In the data rows, 128 means zero.
Here is a table of points, one per row:
[133 171 121 137 128  98  88 163 137 149  87 137 144 151 139 151 123 161
 133 118 137 141 144 122 121 142  93 147  64 117 126  75 136 108 138 134
 162 122 119 110  68 139 138  99 161 179 140 164 115 121 119 123 126 101
 120 155 123  73 109 139  76 159 110 123]
[130 116 114 109 112  97 137 141 178 139 100 127 167 149 177 127 112 158
 112 133 106 143 115 158 116 146  81 103  73 115 154 117 107 140 110 129
 181 150 128  73  65 128 159 100 142 160 110 124 121 157 116 151 117 167
 121 170 157  90  92 168  58 104 111 125]
[ 94 104  98 111 161 176 115 168 149 120 125 165 146 140  85 160  78 110
 117 111 127 128 103 221  95 215 121 129  52 145 142  49 128 104 161 134
 201 115 128 128  73 147 121  75 143 164 196 139 110 153 107 141 171  99
 101 105  98 130 118 143 124 112 105 120]
[120 176 131 134 131 108 100 143 166 100 163 155 118 138  77 163 136 109
 138 109 149 165  98 105 113 144 129 168 129 137 130 144 149 147 122 124
 153 112  83  97  79  88 118  92 135 161 144 122 126 121 125 119 168 120
 185 147 151 121 132 115 131 149 121 166]
[137 141 149 146 148 127 121 116 118 145 156 110 113 135 113 133 150 129
 161 114 123 142 148  90 115  93 124 171 135 100 117 120 128 133 134 119
 112 134  74 131 148 107 125 124 140 134 135 131 125 110 112 113 141 105
 153 104  76 114 106 116 109 169 109 137]
[148 126 131 149 139 144 112 148 117 151 137 135 134 154 121 131 141 163
 150 133 137 111 144 160 120 125 137 129 116 103 129  91 118 101 135 153
 114 105 116 136 115 122 140 105 135 135 153 124 110 135 146 125 132 115
 117 115 119 107 148 112  99 144 140  90]
[ 87  80 138 126 151 146 132 115 107 146  92 120 124 106 190 122 148 144
 122 176  96 104 201 132 186 141 125 119 125 144 117 153 121 153 121 143
 107 196 132 156 184 126 119 153 106 106 144 130  94 121 161 120 162 166
  91 108  90 160 128  42 170  98 152  50]
[148 139 121 126 129 153 129 141  90 131 131 136 105 116  41 134 104 103
 142  96 153 142 116 137 122 146 137  83 144 130 129 135 129 112 159 113
 113 128 138 156 162 132  98 122 134 128 178 113 126 122 122 130 130 124
 105 104 113 147 124 129 187 137 131 154]
[ 99 156 139 117 111  93 116 129 140 141 109 132 144 120 154  98 135 118
  95 163 133 106 125 134 138 117 115 138  73 145 108 125 128 102 129 145
 128 139 137 128 104 146 154 131 131 130  98 129 119  88 135 121 110 156
 136 145 132 105 138 153 111 130  96 140]
[103 109 129 152 111 188 192  83  92  89 128 126  89 122  67  87 120 104
 128 102 152 152  84 119  90  91 148  83 204 130 156 187 112 157 138  95
 117 107 159 130 196 114 105 124 125  92 125  80  99 112 126 138 126  90
 138  72 160 121 111 125 165  84 178 164]
[172 134 123 152 136  80 113 133 142 111 140 129 161 130 163 157 160  86
 136 131 119 118 109 134 148 139 128 110 137 132 114  98 141 153 114 165
 108  94 129 151 112 136 114 172 116 134 109 105 113  94 148 102  62 135
 135 169 162 123 135 105 132 151 151 134]
[124 148 133 109 135 103 151 116 102 107 109 115 143 130 198 106 130 174
  97 145 135  99 153 106 145 137 118 135 131 170 124 153 112 128 121 144
 137 129 177 113 131 152 122 139 124 138  97 135 122 126  95 136 122 103
 122 157 148 125 141 151 117 125 110 112]
[ 88 133 128  72 142  98 137 116 143 130 154 119 113 104 146 134 162 129
 139 125  97 142 130 116 148 102 131 146 147 141 159 198 158 171  87 134
 122 138 104 106 147  82 110 108 121 157 144 115 140 167 146 144 184 138
 108 152 108 133 167  90 130 118 177  92]
[135 195 141 114 149 167 148 132 130 138 110 155 134 185 139  73 107 152
 105  65 123 105  95 113 140 151 103 142 102 162 137 115 120 174 137  94
 141 159 173 143  72 127 147 115 142 138  83 122 135 158  68 146  75 128
 110 122 135 105  92 154  96  18  80 149]
[ 91 100  80 111 128 155 175  76 118 161 131 114 107  86 180 136 130 133
 110 153 112  97 136 120 165  99 125 145 122 137 123 172  95 145 115 102
 109 157 157 136 161 111 129 161 112 112  97 186 130 168 148 170 131 167
  83  94  87 160 122 142  97  97 125  81]
[156 127 132 153 149 124  98 156 127 120 123 127 131 150 107 140 141 113
 139 161 142 127 142 124  93 120 144 159 138  83 117 112 150  95 111 123
 108 107  92 117 112 117 117 125 153 135 125 124 119  91 145 125 147  73
 190 122 144 124 163 103 134 155 107 161]
[141 101 139 162 149 158 124 103 125 119 114 136 110 130 169 142 152 126
 155 127 121 181 145 150 122 118 118  77 183 145 124 192 121 153 109 152
 120 107 113 137 181  96 105 154 131 120 110 129 129  90 153 116 118 153
 164 102 170  98 123  44 182  88 166 132]
[132 152 166 107 145 115 105 137 156 114 160 125 117 150  96 119 155 117
 169 110 129 158 113 122 132  92 112 163 141 109 156 119 130 168 128 147
 138 106  81 148 121  95 120 109 152 150 119 142 133 122 111 111  96 114
 159  98  89 153 121 121 110 147 115 179]
[108 123 149 156 118 106 139 130 119 135 171 131 111 117  89 132 137 159
 138 145 121 150 128 119  76 111 176 108 161 140 138 135 129  99 134 124
 156 104 142 118 176 149 128 138 116 115 148 137 156 140 109 114 156 101
 116  96 134 142 159 142 125 174 160  90]
[122 177 146  94 120  84 130 109 146 142  77 141 179 132 197  70 105 162
 110 114 123  86 113 111 140 182  81 131  98 131 106  79 109 126 131 135
 139 129 177 155 103 171 146 170 135 132  77 136 130 152  92 132 105 128
 109 151 158 124 119 189  75 111 122  99]
[107  91 118 127 139 140 119 105 129 152 107 112 144 121 180  92 159 102
 106 162 129  92 139 157 114 150 143 157 124 121 114 144 106 139 111 123
 126 161 139 108 111 122 124 147 117 138 121 155 144 146 129 135 187 149
 132 108 137 145 157  93 129  74 124 112]
[ 94 137 121 114 111 161 141  82 133 136 141 138 103 105 136 133 108 136
 151 123 134 146  97  96 123 109 149 131 116 176 116 184 160 121 120 116
 142 127 146 114 149 111 153 159 102 123 110 139 142 129 164 114 170 175
  90 134 124 104 121 161 143 130 161 106]
[114  57 125 130 100  87 133 139 128 152 113 111 173  79 203  74 110 103
  91 176 134 116 126 133 137 109 138 110 180 115 110 108 132 111 102 114
  90 136 111 131 123 154 143 166 118  66  89 150 180 157 169 145  96 132
 119 154 152 185 152 123 152 125 124  88]
[147 122 111 127 164 139 133 128 115 123 112 105 106 127 104 147  94 107
 100 136 120  82 134 124 165 142 124 131  95 118 134 106 132  75 124 124
 123 145 141 129  94 168 157 128 105 120 107 155 121 142 107 144 125 142
 141 150 118 164 113 151 135 128  97 145]
[102  67 134 131 132 168 146  96  98 173 126 135 125 109 144 105 142 130
 183 152  70 110 161 130 133 135 149  99 181 104 137 178  89 178 156 104
 137 178 129 158 189 104 100 115 121 114 180 122  98 211 144 102 173 168
 128 100 115 142 129  95 133  82 219  23]
[142 137 106 143  87 124 115 133 177 136 119 121 168 117 151 156 143 108
 105 152 118 113 133 165 139 131 134 159 119 121  96 109 168  99  87 161
 137 129 115 120  93 115 137 141  94 129 164 102 121  85 169 121 103 151
 134 151 148 109 134 111 144 144  93 166]
[182 123 134 132 123 123 111 181 112 116 157 100 100 150  54 172 111 136
 163  89 150 181 142 150 121  92 152 105 141  87 135  98 120 111 159 122
 104 100 112 146 138 129  99 102 132 117 172  99 122 148 130 144  97 128
 149 111 103 112 109 123 135 186 123 184]
[158 133  92 116 126  93 107 168 132  99 126  83 108 120  67 165 151 152
 108 136 150 145 161 111 100 122 128 142 149 125 114 122 143 115 143 141
 107 124 112 117 123 125 108 129 135 113 139 104 123 108 118 148 115 103
 123 156 129 138 143 124 128 212 111 148]
[140 162 153 137  77 142 152 108 116  86 126 124 115 140 135 121 114 135
 104  68 149 113 118  98 137 138 116 117 127 142 120 141 124 149 132  97
 134 159 192 130 163 131 142 156 134 123  61  89 152 126 105 126  91 125
 129 152 145 148 115 153 117 110  84 143]
[180 102 124 161 127 160 127  99  76 119 140 139 114 112 106 160 137 123
 150 143 159 139 114 114 145 141 169  70 178 128 125 151 141  93 161 114
  70  91 136 154 196 159 114 148 128  75 160 131 119  79 159 111 130 101
 104 125 124 117 135 151 208 169 195 158]
[ 81 103 124  92 142  96 116 137 149 135 152 119 136 120  93 101 116  94
 106 172 121 104 128 127 152 102 148 157 155 119 142 108 132 131 135 115
 101 129 114 135 134 158 137 118 141 131 143 147 170 156  99 108 165 111
 132 107 117 212 162 115 134 134 141 136]
[160 157 151 131 120 127 105 157 107  90 144 150 111 130  69 151 105 138
 136  80 159 141 106 101 102 146 127 136  82 135 145  68 123 101 152 125
 152 105 114 113  84 150 146  93 148 137 142 156 156  85 105 122 111  99
 133 160 121  92 119 195  99 179  94 150]
[148 125 124 147  84 145 158 132 152 119 141 154 131 150 134 133 108 109
 125 103  95 143 127 127 131  99  99 123 102 121 130 137 133 131 108 160
 135 102 104  96 118 114 151 105  96 119 105  93 125 102 142 128  82 155
 147 130 136 100  86 144 137  80  91 168]
There is one direction along which these points spread out most. Take the direction at right angles to it along which they spread out most. Go by this last direction. For each point below, how far along it does it lie, from 0 to 99? 50 is the average, and the first point above lies past it. One standard deviation of the points above along it is 16.
[160 157 151 131 120 127 105 157 107  90 144 150 111 130  69 151 105 138
 136  80 159 141 106 101 102 146 127 136  82 135 145  68 123 101 152 125
 152 105 114 113  84 150 146  93 148 137 142 156 156  85 105 122 111  99
 133 160 121  92 119 195  99 179  94 150] 38
[148 139 121 126 129 153 129 141  90 131 131 136 105 116  41 134 104 103
 142  96 153 142 116 137 122 146 137  83 144 130 129 135 129 112 159 113
 113 128 138 156 162 132  98 122 134 128 178 113 126 122 122 130 130 124
 105 104 113 147 124 129 187 137 131 154] 29
[103 109 129 152 111 188 192  83  92  89 128 126  89 122  67  87 120 104
 128 102 152 152  84 119  90  91 148  83 204 130 156 187 112 157 138  95
 117 107 159 130 196 114 105 124 125  92 125  80  99 112 126 138 126  90
 138  72 160 121 111 125 165  84 178 164] 30
[133 171 121 137 128  98  88 163 137 149  87 137 144 151 139 151 123 161
 133 118 137 141 144 122 121 142  93 147  64 117 126  75 136 108 138 134
 162 122 119 110  68 139 138  99 161 179 140 164 115 121 119 123 126 101
 120 155 123  73 109 139  76 159 110 123] 56
[180 102 124 161 127 160 127  99  76 119 140 139 114 112 106 160 137 123
 150 143 159 139 114 114 145 141 169  70 178 128 125 151 141  93 161 114
  70  91 136 154 196 159 114 148 128  75 160 131 119  79 159 111 130 101
 104 125 124 117 135 151 208 169 195 158] 23
[172 134 123 152 136  80 113 133 142 111 140 129 161 130 163 157 160  86
 136 131 119 118 109 134 148 139 128 110 137 132 114  98 141 153 114 165
 108  94 129 151 112 136 114 172 116 134 109 105 113  94 148 102  62 135
 135 169 162 123 135 105 132 151 151 134] 48
[122 177 146  94 120  84 130 109 146 142  77 141 179 132 197  70 105 162
 110 114 123  86 113 111 140 182  81 131  98 131 106  79 109 126 131 135
 139 129 177 155 103 171 146 170 135 132  77 136 130 152  92 132 105 128
 109 151 158 124 119 189  75 111 122  99] 83
[120 176 131 134 131 108 100 143 166 100 163 155 118 138  77 163 136 109
 138 109 149 165  98 105 113 144 129 168 129 137 130 144 149 147 122 124
 153 112  83  97  79  88 118  92 135 161 144 122 126 121 125 119 168 120
 185 147 151 121 132 115 131 149 121 166] 35
[137 141 149 146 148 127 121 116 118 145 156 110 113 135 113 133 150 129
 161 114 123 142 148  90 115  93 124 171 135 100 117 120 128 133 134 119
 112 134  74 131 148 107 125 124 140 134 135 131 125 110 112 113 141 105
 153 104  76 114 106 116 109 169 109 137] 37
[140 162 153 137  77 142 152 108 116  86 126 124 115 140 135 121 114 135
 104  68 149 113 118  98 137 138 116 117 127 142 120 141 124 149 132  97
 134 159 192 130 163 131 142 156 134 123  61  89 152 126 105 126  91 125
 129 152 145 148 115 153 117 110  84 143] 58
[158 133  92 116 126  93 107 168 132  99 126  83 108 120  67 165 151 152
 108 136 150 145 161 111 100 122 128 142 149 125 114 122 143 115 143 141
 107 124 112 117 123 125 108 129 135 113 139 104 123 108 118 148 115 103
 123 156 129 138 143 124 128 212 111 148] 32
[147 122 111 127 164 139 133 128 115 123 112 105 106 127 104 147  94 107
 100 136 120  82 134 124 165 142 124 131  95 118 134 106 132  75 124 124
 123 145 141 129  94 168 157 128 105 120 107 155 121 142 107 144 125 142
 141 150 118 164 113 151 135 128  97 145] 57
